Each row of this table is followed by its label. One hidden rule gives the labels. It looks at one to three of the table's principal directions, none of them among the few with the most spread.
array([  69,    4,  -46,  -39,  -37,   22,  -14,   38,  -40,  -41,    5,
         50,  -18,    6,   23,  -22,   93,   37,  -41,    5,   24,   34,
        -46,  -64,   49,   19,  -12,  -13,   15,  -83,  -32,   37,   51,
        -49,   60, -113,  -22,   54,   45,   -7,   58,   74,   32,   20]) q922
array([ 49,  14,  -3,  63,  55,   6, -11, -41, -23,  18,  28,  21,  21,
       -46, -19,  21,  10,   1,  79,  12,  -7, -13,   3,  -5,  27,  -6,
       -56, -23, -84, -20, -69,  41,  36,  49, -47, -56,   8,  50, -37,
        -6, -29,  18,  69,  27]) q178
array([-17, -38,  -8,  -1, -26, -15,  17,  29, -30, -11, -16,   5, -38,
        40, -21,  18,   9,  36,  -8, -37,  12, -19,  28,  49, -17, -28,
        12, -13,  34,  16,   9, -17, -31,  31,  30, -31,  -5, -17,  22,
       -20,  16,   8,   4, -16]) q922
array([-67,  51,  49, -10,  72, -12,  -9, -31,  27,  34, -12,  26,  14,
       -23,  17,  20, -18, -22,  50, -19, -56, -26, -24, -54,  44,  78,
       -26,  -9, -24,  17,  45,  29,  63, -41, -14,  30,  -5,  27, -46,
       -19,  19, -24, -35, -11]) q274
array([ 127,  -35,  -66,  -60,  -74,   23,   -2,   33,  -78,  -85,   64,
          5,   22,   29,    4,  -66,   97,   -2, -110,   17,   68,   42,
        -40,  -50,   -5,  -94,   -4,   -2,   42,  -96,  -79,    9,  -66,
          1,   97,  -87,   63,   -4,   94,   72,   28,   97,   17,   27]) q178
array([ 36,  -7,  25,  89,  81, -25,  11, -70,   9,  47,  12, -17,  35,
       -71, -62,  23, -56, -11,  79,  27, -26, -14,  33,  32, -16, -26,
       -34, -16, -93,  28, -55,  14, -30,  83, -99,  -3,  13,  -1, -42,
         9, -49, -40,  80,  11]) q274
array([-30,  25,   4,   5, -51,  -1, -11,  10,  34, -28, -20, -28,  32,
        41,   0,  52,   3,   7, -58, -21, -14, -25,  39,  24, -41, -24,
        53,  27, -11,  12,  45, -72, -23,  41,  40,  80, -33, -44, -23,
         1, -10,   8, -59, -65]) q178
array([-65,  -3,  15,  -3,  -7,  14,  -7,  31,  -2,  -6, -23, -18,  -6,
        16, -19,  23,   6,  14, -25,  10, -47,   1,  -2,  -7, -44,  23,
        34,  32,  12,  48,   6, -13, -41, -39,  41,  24, -46,   7,  26,
        14,  -2,  -1, -21,  -3]) q178
array([ -31,  -44,  -10,  -10,  -71,  -31,   33,    8,  -11,  -24,   21,
         21,  -62,   81,   14,   24,  -26,   13,    6, -101,  -12,  -20,
        -31,   37,   24,  -12,   28,   -2,   -1,  -29,   12,    0,  -19,
         16,   36,    0,   64,  -52,  -35,  -55,   46,  -17,  -42,  -20]) q261
array([ -7, -22, -31,  -2, -38,   9,   4,  17, -34, -63, -37,  -8, -22,
        29,   0,  16,  57,  55,   4, -24,  20,  14,   8,  11,   5, -10,
        47,  22,  12, -27,   3, -16,  23, -15,  48, -49, -51,  -8,  30,
       -12,  41,  32,  32, -19]) q178
array([-69,  17,  26,  21,  45, -17,  23,  15,  25,  32, -32,  11,   6,
       -24, -32,   4, -16,  -8,  24, -22, -15,  -1,  34,   6,  -9,  25,
       -10,  13,  18,  45,  16,  -3,  10,   8, -25,  34, -21,  -6, -33,
       -28,  13, -27, -24,  18]) q261
array([ 33, -34, -29,  -4,  -1,  16,   7,  18, -37, -17,  13,   1, -14,
        13,   1, -13,   7,  15, -27,  -4,  29,   5, -14,  -5, -21, -22,
        14,  16,  33,   4, -40,  -7, -18,  38,  14, -29,  21, -33,  39,
         1,   2,   7,  13,  39]) q178
array([ -1,  -2,   1,  24,   7,  16, -17,  -6,   5,  22,   9, -12,  23,
       -25,   0,   0, -35, -10,   3,  32,  -2,  11,   6,  10, -19,  -3,
        -2,   6, -16,  22,   3,  -9,   9,  43, -12,  11,   1,   2,   3,
         5, -16,  -2,  21,  11]) q261
array([  4,  22,  -4,   8,  -1, -15,  12,   8,  15,   8,  26,  51,  -2,
        30, -47,  21,  19, -22, -44, -87,   5,  -1,  -4,  37, -16, -20,
       -22,  31,  15, -37, -29,  -8,   5,  35,   3,  34,  13, -66, -77,
       -40,  57,  -9, -53,  22]) q261
array([ 40,  -9, -20,   2, -38, -22,  21,  12,   8, -28, -40,  -7,   5,
        21, -38,  18,  37,   8, -37,  24,  18,  -2,  52,  46, -30, -55,
        36, -10, -11, -18,   2, -15, -74,  21,   4,  -6, -47, -10,  37,
        -4, -20,   1,  32, -40]) q178
array([-48, -26,   5, -46, -25,  -2,  -5,  23,  -7,   2, -14,   4, -46,
        36,   9,   8,  -9,  15,   7,  15, -30,  -2, -37,  -2,  -6,  49,
        32,  -8,  18,  22,  54,  33, -15, -64,  39, -20, -23,  32,  56,
       -16,  27,  -9,  14, -19]) q178
array([-16,  17,   6, -31,  -3,   4,   1,   0,  16, -11,   6,  -5,  16,
        17,  18, -11,   2, -36, -37,  -2,  -5,  -8, -13, -21,  -5,   3,
        14,  19,  11,   1,   9,  -7,  -9, -28,  16,  41,   6, -21,   0,
        15,  -1, -15, -54,  -2]) q178
array([ 55, -27,   2,  65,  67,  36, -19, -49,  21,  58,  46, -33,  40,
       -73, -21, -21, -87, -16,  30,  38,   6,  29, -23,  10, -34, -20,
       -31,  20, -21,  34, -61, -11,  18,  96, -89,  44,  66, -33, -37,
        37, -65, -35,  45,  76]) q178
array([ -7,  19,  32,  22,  94,  39, -30, -53,  19,  46,  21, -16,  43,
       -47,   4,   6, -48, -33,  47,  57, -31, -18, -25, -28,  -7,  33,
       -32,   7, -39,  54, -12,  17,  30,   8, -52,  38,   5,  24,  -9,
        41, -67, -35,  23,  30]) q178
array([ 45, -34,  22, -22,  -8,  19,   6, -35,  35,  34,  51, -11,  11,
        -2,   2, -14, -71, -80, -51,  54, -34, -11, -51,  23, -26, -46,
       -12,  -1, -30,  23, -31,   4, -66,  15, -38,  46,  83, -30,  15,
        55, -84, -73, -19,  24]) q274
array([-24, -37,  19, -26,   8, -38,  63,  17,   7,  16, -28,  11, -66,
         6,  -3, -32, -21,   8,   8, -31,   7,   7,  -2,   6,  29,  10,
        -7, -23,  67,  15,  19,  10, -35, -50, -37,  -9,  32, -26,  13,
       -15,  12, -55,  -7,   8]) q178
array([-41, -13,   6, -49, -10,   1,  -3,  37,  12,   7, -24,  -2, -28,
         9,  16, -12,   4, -16, -37,  13, -14,  16, -24,  -8, -12,  26,
        21,  -8,  52,   7,  42,  12,   3, -49,  19,   8, -26,  14,  35,
        -1,  13, -17, -26,  -2]) q261
array([ 40, -35, -40, -23, -55, -20, -14,  44, -14,   2,  17,   2, -15,
        13,  12, -35,  -4,  14, -47, -15,  23,  34, -20, -12,  -8, -11,
        18, -30,  34, -48,   3,  15, -13,  36,  39, -30,  36,   8,  17,
       -26,  42,  46, -15,  12]) q922
array([ 36, -32,  13,  -4,  12, -22,  18, -13,  28,  45, -13,   7, -20,
       -34, -27, -15, -39, -23,  -6,  48, -18,  24, -12,  27,  -4, -10,
       -11, -36,  -6,  -2,   7,  30, -41,  -1, -57, -11,  12,  10,  23,
         1, -25, -50,  52,   5]) q178
array([ 62,   0, -16,  17,  42,  32, -19, -18, -33,  -7,  24, -23,  43,
       -59,  15, -56,  15,   1,  14,  45,  33,  27,  -6, -54,  14, -17,
       -32,   4,   1,  -8, -66,   6,  24,   7, -13, -36,  30,  24,  19,
        55, -31,  39,  28,  56]) q922
array([ -1,  15,  13,   5,   1,   1, -15, -40,   6,  -7,  -6,  -7,  17,
         9, -10,  49, -11,   3,  28,  34, -30, -35,   4,  17, -17,   9,
        24,  10, -64,  24,  25,  -2, -16,   7,   0,  15, -23,   1,  17,
         1, -22, -15,  35, -43]) q274
array([ 66,  47,   4,  10,  53,  16, -19, -67,  13,  17,  66,  57,  20,
        -8,  20,  41,   1, -22,  54, -24, -20, -53, -63, -46,  56,  34,
       -58,  -5, -93, -36, -49,  41,  84,  30, -42, -12,  59,  13, -71,
       -16, -17,  -9,   3,  21]) q922
array([-44,  39,  46, -11,  52,   6, -14, -61,  19,  32,  28,  40, -26,
        43,  18,  54, -35,  -6,  61, -59, -54, -71, -52,  -1,  35,  68,
       -31,  15, -33,  28,  18,  17,  47, -43, -20,  53,  37, -24, -74,
       -26,  -7, -52, -51,  -7]) q285
array([  37,  -25,  -10,   37,   15,   33,   -8,  -14,   38,   23,   50,
        -43,   21,    4,  -40,   32,  -43,  -28,   22,   32,  -12,  -27,
        -12,   38,  -85,  -45,    9,   28,  -47,   52,  -73,   -3,  -63,
         80,  -55,   93,   52,  -14,  -25,   34, -127,  -38,   -2,   48]) q178
array([ 13, -11, -27,  23, -53, -15,   9,   5,   9, -39, -23, -16,  -5,
        29, -36,  49,  29,  19,  -2,  11,  -3, -12,  34,  52, -38, -30,
        59,  14, -60, -12,  -9,  -9, -46,  17,   5, -14, -67,  -2,  15,
       -20,  -3,  -2,  41, -44]) q178
array([ 19,  25, -28, -24, -63, -25, -21,  40,  -4,   9,  -9,  42, -23,
         1,  43, -17,  21, -15, -22,  15,  20,  35,  -2,   0,  32,  20,
        -7, -50,   5, -75,  41,  38,  33, -15,  20, -44, -21,  53,   7,
       -66,  48,  42,   4, -17]) q274
array([-63,  18,  62,  17,  77,   2,  23, -53,  39,  22, -47,   0, -26,
         6, -34,  80, -13,  34,  93,  -2, -66, -73,  11,  21,   9,  53,
        -6,  11, -44,  87,  26,  -3,   5, -54, -59,  39, -43,   8, -25,
         7, -65, -77,  24, -37]) q261
array([-11,   9,  -2,  33, -20, -24, -29, -26,  11,  21,  12,   9,   2,
         8, -13,  42, -38,   3,  38, -39, -19, -21,   9,  58, -12,   3,
        11,   4, -59, -12,  11,   0,  33,  60,  -7,  18,  11, -18, -68,
       -59,  28,  -1, -12, -18]) q285
array([-22,  37,  -3,  58,   3, -11, -12,   8,   7, -12, -41, -19,  17,
       -10, -25,  47,  31,  55,  32, -12,  -7, -13,  67,  11, -20,  10,
        19,  12, -34,  13,  -4, -32,   7,  21,  -3,  13, -75,  17, -37,
       -22,  -6,  34,   7, -32]) q274
array([-23, -41,   7,  -6,  -2,  -2,  12,  28, -21,  -6,   2, -30,   7,
        17, -31, -18, -11,  15, -51, -21, -10,  -4,  12,  -1, -46, -33,
        17,  18,  49,  46, -22, -33, -72,  20,  44,  13,  28, -36,  27,
        38,   0,   8, -44,  17]) q713
array([ 35,   5,  -8,  10,  20,  37, -17, -15, -16, -22,  15, -37,  49,
       -29,  15, -32,  19,  -5,  -5,  38,  23,  10,   7, -36,   0, -28,
       -12,  12,  -3,   3, -41, -17,   7,   2,   5,  -1,   9,  14,  16,
        65, -45,  31,   4,  21]) q285
array([ 19,  -1,   5,  11, -32, -43,   3,  -9, -23, -32, -22, -14, -12,
        19, -19,  32,  33,  58,   0, -15, -30, -25,  30,  -5,   6, -10,
        22, -25, -39, -19,  -4, -11, -62, -24,  31, -41, -25,  15,   9,
         5,  15,  36,  13, -67]) q285
array([-27,  26,   9, -19,  17,   2, -15, -15, -15, -21, -27,  22,   7,
        24,  16,  17,  31,  16,   4,  -9, -35, -19, -17, -43,  36,  47,
        15,   5, -23, -11,  20,  17,  22, -56,  50, -28, -42,  20,  12,
       -13,  34,  17, -10, -24]) q178
array([ 22,   9, -22, -10,  -1,  24, -17,  -2, -13,  -9,  -6,  12,  17,
         2,  22, -32,  11,   3, -17,   6,  34,  14,  -1,  -6,  17,   3,
         2,  20,  21, -14,  -7,  -7,  42,  -2,  18, -18,  -4, -15,  10,
        -7,  17,  18,  -8,  28]) q178
array([ 12,   5, -17,  -9, -17,  11,  26,  11, -10, -40,   9,  -4,  -5,
        19,   5, -17,  42, -10, -15, -38,  64,  -3,  26,  29,  -2, -50,
        -9,  29,  47, -14, -27, -35,  13,   1,  -5,  17,  15, -50, -16,
        15,  -3,  -1, -32,  15]) q285
array([-64,   6,  16, -35, -51, -17,  29,  34,  -3, -51, -15,  -4, -19,
        72, -17,  28,  46,   0, -66, -67, -16, -28,  20,  22, -27, -27,
        34,  33,  42,   8,  20, -45, -60, -46,  68,  41, -21, -52,  -3,
        12,  32,  -3, -86, -47]) q261
array([ 80, -36, -17,  -9, -16,   8,  29,  -3,   7, -31,  58, -20,  -5,
       -11,  19,  -7,   0,  -9, -42,   0,   3,  25, -71, -72,   6, -32,
         4,  -8,  -3, -47, -47,  -3, -31,  27, -23,   6,  76, -23,  13,
        54, -26,  -7,  20,  11]) q178
array([-17,  22,  27,  29,  57,  -5,   9, -15,  32,  32,  15,   5,  14,
       -18, -35,  11,  -6, -27,  20, -36, -22, -12,   5,   4,  -6,  -2,
       -42,   5,  -7,  10, -35,   6,   2,   7, -46,  54,  15,  -4, -76,
        10, -28, -26, -39,  25]) q178
array([ 64,  10, -77,  57, -88,  10, -48,  21,  -5, -58,  -6, -44,  75,
        -6, -13,  17,  52,  23, -15,  33,  51,  34,  68,  37, -44, -72,
        57,   6, -75, -69, -21, -28,  10, 110,  45, -16, -66,  35,  -3,
       -13,  -2, 102,  44, -34]) q274
array([ -1, -24,  -3,  30,  -2,   4,   3,  -4, -12,   4,  20, -21,   6,
       -11,   4, -11, -33,  15,  31, -23,   5,  -7,   7,   4,  -1, -21,
        -6,   8,  -7,  23, -36, -17,   4,  49,  -6,   6,  61, -15, -27,
         6, -24,   7, -20,  30]) q922
array([ 51,  -3, -49,   1, -71,   6,   2,  55, -37, -30,  21,  40,  -9,
        18,  -6,  15,  64,   2, -30,  27,  24,   1,  12,   6,  -6, -32,
        -5, -21, -39, -42, -42,  30, -19,  34,  44, -96, -27,  59,  50,
       -28,  13,  59,  45,   4]) q285
array([ -6, -21,  -9, -11, -50, -34,  39,  47,  26, -11, -28,  -4,  -5,
       -16, -11,  -8,  10, -28, -48,   9,   8,  35,  24,  11, -10, -38,
        25, -27,  15, -28,  29,  -4, -31,  27,  -4,  -6, -15,   7,  22,
       -13,  17,  -9,   7, -25]) q713
array([  5,  -7,  -5, -25, -21,   3,  -3,   3,  -1,   7,  14,  14, -13,
        14,  25, -11, -16, -15,  -6,   9,   8,  -1, -19,   4,  14,   6,
        -4, -15,   6,  -7,  23,  14,  10,  -3,   8, -11,  22,   6,  16,
       -11,   6,  -4,  -1,  -2]) q285
array([114, -15, -46,  35,  28,  43, -48, -12,  -6,  24,  48, -24,  60,
       -78,   5, -50, -24, -26, -23,  82,  40,  71, -34, -35, -32, -31,
       -16,  -3, -13, -40, -65,  17,  22,  92, -40,  -7,  33,  16,  19,
        35, -38,  34,  70,  75]) q166
array([  7,  20,  -7,  24, -37, -18,  -5, -11,  -6, -20,   3, -18,  21,
         7,   1,   8,   5,  -1,   2, -17,  27, -15,  55,  44,  -9, -44,
         5,   5, -21, -12,  -1, -37,  -8,  34,   4,  16,   0, -25, -31,
        -6,   2,  20, -20, -32]) q166
array([ 16,  -2, -23,   1,  -7,   9,   6,  26,  -7,  -4, -34,  -4,  -1,
       -23,  -2, -18,  23,   9,  12,  44,  57,  20,  47,  31, -13, -21,
         2,  -7,  34,   9,  14,  -8,  14,  21, -17, -18, -32,  17,  41,
       -11, -19,  12,  45,  11]) q166
array([   8,   47,   17,  -82,   -6,   -8,   31,  -15,  -19,  -72,   -1,
         54,  -32,   55,   22,   21,  106,  -16,  -29,  -46,  -22,  -28,
        -58,  -63,   59,   18,   -8,   16,   12,  -63,   -5,   25,   -7,
       -127,   48,  -14,    3,  -16,   13,   16,   38,   -6,  -42,  -32]) q922
array([-69, -50,  14,  -6,  19,  -2,  48,  33,  -4,  -1, -22, -11, -52,
        17, -30, -18,  -6,  22,   7, -43, -17,   9, -12,   1,  -9,  16,
        15,  26,  60,  48, -18,   2, -33, -54,   1,  -2,  -1, -22,  11,
         8,  14, -40, -19,  36]) q274
array([  -9,   18,    9,  -14,  -22,  -65,    3,   12,  -26,  -19,  -52,
          7,  -35,    9,    7,    3,   56,   54,   18,    3,  -33,   -2,
         27,  -42,   57,   46,    7,  -74,  -24,  -50,   42,   43,  -38,
       -107,   36,  -93,  -81,   91,   31,  -20,   56,   53,   32,  -87]) q166
array([ -6, -20, -30,  -4, -25,  20, -10,  31, -34, -27, -10,   3, -17,
        49,  -4,  10,  41,  17,  -6,   1,   9,  -8,   6,  23, -17, -11,
        21,   2,   4,  -5, -21,  16, -20,  -8,  49, -39, -45,  28,  36,
       -11,  -5,  29,  11,   6]) q922
array([ 39, -29,   4,  20,  29,  20,  14, -30,  14,  22,  63, -21,   9,
       -36,  -9,  -8, -40, -45,  45,  26,  12,  -8, -27,  14, -14, -39,
       -40,  -6, -32,  20, -53,  17,   0,  50, -72,  17,  76,   4, -16,
        45, -73, -38,  31,  42]) q922
array([-13,  19, -11,  23,  -2,   2, -45,  -6,  12,  31,  -3,  16,  48,
       -12, -13,  19, -35,  -6,  10,  17, -19,  -1,  11,  16, -19,  23,
        18,   7, -56,   8,  27,  10,  39,  77,  25,   4, -18,  17, -15,
       -51,  28,  25,   6,   3]) q261
array([-46, -18,  31, -54,  55,  -1,  57,  36, -38,  -6, -30,  22, -38,
         4,  -9, -45,  30,   3, -35,   0,  -5,  -1, -11, -57,  15,  25,
       -18,  10, 100,  56,  -9,  10, -55, -97,  21, -38,   0, -14,  81,
        36,  18, -30, -17,  38]) q261
array([ 56, -22, -47,   1, -62, -47,  13,  38, -27, -53,  -6, -20,  -7,
         7,  -3, -38,  59,  45, -40, -57,  52,  39,  30, -17,  14, -50,
        22, -27,  35, -91, -25, -15, -21,  17,  37, -48,   8,  -6, -11,
        -7,  62,  76, -16, -21]) q922
array([-69,  -5,  11, -39, -59, -30,  12,  25,  17, -22, -44,   2, -34,
        54,  -6,  21,  19,   1, -21, -16, -38,  -2,   4,  26,   1,  20,
        49,  -7,   1, -11,  68,  11, -35, -80,  51,   1, -63,  17,  20,
       -24,  45, -10, -23, -66]) q713
array([ 31,   9,  -8,  33,  20,  -2,  -4, -24,  -4,  14,  30,  13,  19,
       -10,   3,  -1, -21,  -4,  23, -16,  18,   0,   0,  -3,  19,  -6,
       -26, -10, -27, -21, -15,   5,  22,  56, -24,  -6,  26,  -9, -34,
       -15,   7,   9,  21,   8]) q166
Here are more rows. What is the label of each one?
array([ -3,  50,  18, -19,  49,  34, -30, -22,  20,   3,  -5,  -7,  19,
       -16,  48,  12,   9,  -3,   4,  34, -16, -15, -29, -69,  17,  58,
        -4,  11,   1,  15,  19,  -6,  51, -50, -15,  41, -23,  16,  -1,
        27, -37,  -7, -18,  -4]) q274
array([ -5,  26,   7,   3,  30,  26, -11, -19,   4, -11,  10, -41,  41,
       -20,  23, -32,   1, -17,  11,  11,  38,   0,  23, -15,  -4, -15,
       -13,  25,  29,  22,  -6, -34,  24, -11, -16,  55,  14, -18, -16,
        51, -38,   5, -34,  13]) q166
array([-40,  38,  25, -19,  35,   0, -32, -31,   8,  17,   6,  25,  -2,
        18,  34,  31, -14,   4,  43, -35, -42, -27, -46, -41,  37,  72,
        -8,  -6, -16,  -6,  48,  23,  62, -28,  18,  33,  14,  12, -42,
       -29,  24,   1, -34, -19]) q285
array([ -1,  29,  22, -42,  44,  -2,   2, -40,  16,   4,  27,  20,  -8,
        -6,  44, -13,   1, -25,  42, -26,  -9, -16, -61, -62,  65,  51,
       -33, -12,   0, -27,  18,  36,  67, -66, -24,  13,  48,  10, -36,
         7,  12, -21, -29,   2]) q274
array([ 15,  28, -19,  -8, -60, -18,  -7,   4, -17, -37, -13,  18,  -3,
        32,  20,   8,  41,  14, -25,  -9,  23,  -5,  30,  16,  26,  -6,
        16,  -7, -22, -49,  24, -10,   6, -25,  39, -45, -50,   3,   8,
       -28,  52,  36,   4, -55]) q166
array([ 14,  37,  -2, -57, -36,  -1, -12,  26, -20, -44, -19,  29, -28,
        41,  41,  14,  79,  41, -54, -15, -17, -14, -27, -70,  40,  41,
         9,  -9,  25, -43,  16,  -1,   5, -98,  69, -37, -31,  25,  29,
         2,  34,  46, -39, -40]) q285
array([-16,  33,  14,  44,  46, -20, -25, -26,  18,  52, -10,  19,  -2,
       -34,   5,  26, -37,  23,  67, -14, -14,  -9,  14,   2,  27,  59,
       -25, -26, -37,   1,  30,  15,  71,  29, -49,  -5, -26,  26, -61,
       -56,  23,  -1,  26, -13]) q178
array([  8,   5,   8,  30,  53,  34, -31, -41,   7,  23,  37, -26,  13,
       -27,  34,   5, -49,  20,  57,  -9,  -3,  -9, -38, -38,   8,  35,
       -17,  17,  -9,  26, -19, -13,  65,  32, -40,  46,  55, -13, -49,
        18, -39,  -5,  -6,  35]) q713
array([ 41, -16, -30,  17, -64, -41,  42,  55,   7, -28, -17, -31,  -4,
       -20, -13, -49,  45, -15, -63,   0,  64,  60,  69,  28,  -8, -86,
        -1, -40,  45, -68, -16, -23, -60,  11, -21, -17, -28,   6,   2,
        18,   6,  29,   6, -24]) q261
array([-70,   6,  -4,  36, -35, -23,  10,  20,   9,  -3, -14, -17, -19,
         9,   4,  15, -23,  19,  38, -71,  30,  -5,  55,  62, -13,  -5,
        19,  24,  19,  18,  28, -46,  46,  44, -11,  39,  -4, -43, -69,
       -54,  37,  -2, -44, -12]) q713
array([ -10,   38,    2,   51,   -5,   19,  -30,  -33,   16,   21,   22,
         43,   18,   36,  -44,   99,   -7,   -7,   35,    3,  -23,  -56,
         27,   88,  -29,    3,  -13,   15, -107,   18,   12,    3,   25,
         68,   -7,   -1,  -70,   12,  -39,  -47,   -3,   -8,   52,  -40]) q922
array([ 49,  60,  14,  13,  16,  56, -56, -40,   6,  20,  28,  16,  56,
       -31,  17,  31,   2,  -8,   3,  82, -14, -24,  -4, -16,   0,  12,
       -42,  11, -64,  22,  -8, -11,  40,  13,  -5,   5,  -7,  38,   9,
        36, -60,  25,  32,  -4]) q922
array([-30, -23,  -7,   9, -24,  -8,   4,  26, -49,  -1,   3,  33, -24,
        35, -23,  13,  -1,  34,  -7, -61,   7, -18,  19,  43, -11, -14,
        -4,  14,  27,  19,  -7, -17,   0,  50,  55, -43,  20, -35,   0,
       -43,  58,  25, -17,  14]) q922
array([ 12,  18,  33, -61,  59,  -2, -17, -35,   3,  41,  47,  26,  -9,
       -36,  55, -49, -32, -48,  16,   2, -23,   9, -95, -87,  60,  62,
       -56, -29,  27, -24,  13,  56,  57, -70, -23,   7,  92,  17, -14,
        19,  17, -21, -37,  35]) q285
array([-67,  18,  27,   0,  -4, -21,  -9, -15,  24,  16, -61,  -5,  -1,
        22,  -6,  15, -22,  18,  20,  12, -32, -15,  41,  36,  11,  42,
        29,  -6, -18,  31,  77,  -4,  -9, -56,  14,  10, -78,  16,   3,
       -27,  20, -18,  -1, -60]) q274
array([ -1,  42,  21,   2,  86,  29, -40, -16,  18,  76,  53,  18,  16,
       -73,  41, -49, -49, -23,  53,   2,   7,  23, -55, -72,  34,  77,
       -82,  -2,  33,  14, -12,  32, 111, -10, -56,  38,  74,  29, -65,
         3,  -5,   3, -33,  85]) q178
array([-65, -10,  15, -20,  -8,   7,  36,  18,  33,   7,  32,  17, -44,
        44,   3,   7, -26, -36, -15, -85,  -1,  -8, -40,  25,  -6,   9,
        -4,  43,  51,  17,   4, -15,  21, -16, -16,  71,  45, -71, -61,
       -17,  22, -63, -81,  30]) q178
array([ 38, -11,  -3, -10,  28,  23,   3,  -4, -10,  -2,  15, -23,  25,
       -52,  24, -51,   0, -22,  -7,  50,  26,  30, -17, -49,  12, -17,
       -21, -10,  24,  -2, -22,   4,  12,  -1, -22, -13,  33,  16,  37,
        55, -32,   5,  23,  33]) q713
array([-61,  14,  34, -32,  12,   1, -13, -21,  10,   7,  -7,  10, -26,
        41,  33,  31, -17,  14,  26,  -9, -62, -40, -45, -37,  37,  80,
        12,  -9, -25,  23,  55,  23,  17, -86,  28,   0, -23,  30,   3,
        -5,  15, -19, -20, -44]) q713
array([-63,  33,   8,  30,  47,  57, -20,  16, -14,   4,  38,   4,  28,
         8, -29,  30,  10, -16,  19, -46,  -1, -30,   4,  16, -65,  -3,
       -25,  90,  22,  73, -66, -32,  33,  45,  16,  82,  24, -44, -58,
         7, -29,   2, -75,  82]) q713
array([  1, -22,  18, -13,  68,  30,  15, -18,   2,  13,  17, -34,   4,
       -42,  15, -51, -45,  -4,   6,  10,  10,  21, -45, -56, -12,  14,
        -5,  45,  69,  55, -33, -21,   3, -16, -43,  58,  79, -60,  11,
        56, -38, -45, -23,  76]) q178
array([-25,   4,  22, -17,   6,  29,  -2, -21,  12, -13,   9, -24, -12,
        40,  13,  23,  -5,  -2,  -3,   0, -17, -41, -14,  11, -16,   5,
        10,  30,   6,  45,   1, -26, -20, -50,  -1,  52,  -2, -26,   1,
        42, -51, -37, -35, -15]) q178
array([ 39, -49,   0,  16, -12,   4,  38, -11,  -6, -11, -10, -25, -29,
        -5, -28,   8, -12,  10,  18,  46,  -5, -10,   9,  39, -29, -49,
        15,   7, -20,  40, -56,  -6, -86,   3, -43, -10,  27, -16,  47,
        31, -85, -46,  52,  18]) q178
array([-29,  -2, -11,  55,  42,  16,  28,  24, -12, -13, -43,   7,   8,
         3, -79,  45,  45,  21,  13,   0,  17, -15,  72,  58, -58, -29,
        12,  42,  -3,  53, -40, -21, -26,  52, -14, -14, -98, -15,  15,
       -15, -14, -13,  52,  19]) q285
array([  2,  34,  -5, -43, -18,  32, -36,  -4,  -3, -20,   0,  -2,   7,
        -1,  85, -14,  13,  10,   5,  39,   5,   7, -40, -73,  48,  56,
         8,  -7,   6, -18,  49,   4,  71, -61,  32,  -7,  -2,  41,  32,
        12,   0,  33,  -6, -19]) q166
array([ 15, -17, -15,  -8, -40, -33,  39,  31, -23, -41, -45,  -7,  -2,
         1, -32, -17,  54,   7, -33,  28,  25,  22,  58,  21,  -7, -51,
        23, -23,  10, -23,   7,  -1, -75, -17,  25, -59, -55,  17,  68,
         8,  21,  22,  48, -39]) q274
array([ 46, -67, -38,  51, -23, -20,  11,  26, -41, -10,   2, -40,   1,
       -19, -15, -48, -24,  63, -41, -42,  56,  58,  35,   8, -13, -57,
        16, -13,  60, -28, -26, -50, -25, 101,  11, -43,  26, -52,   4,
         5,  51,  50,  30,  13]) q922
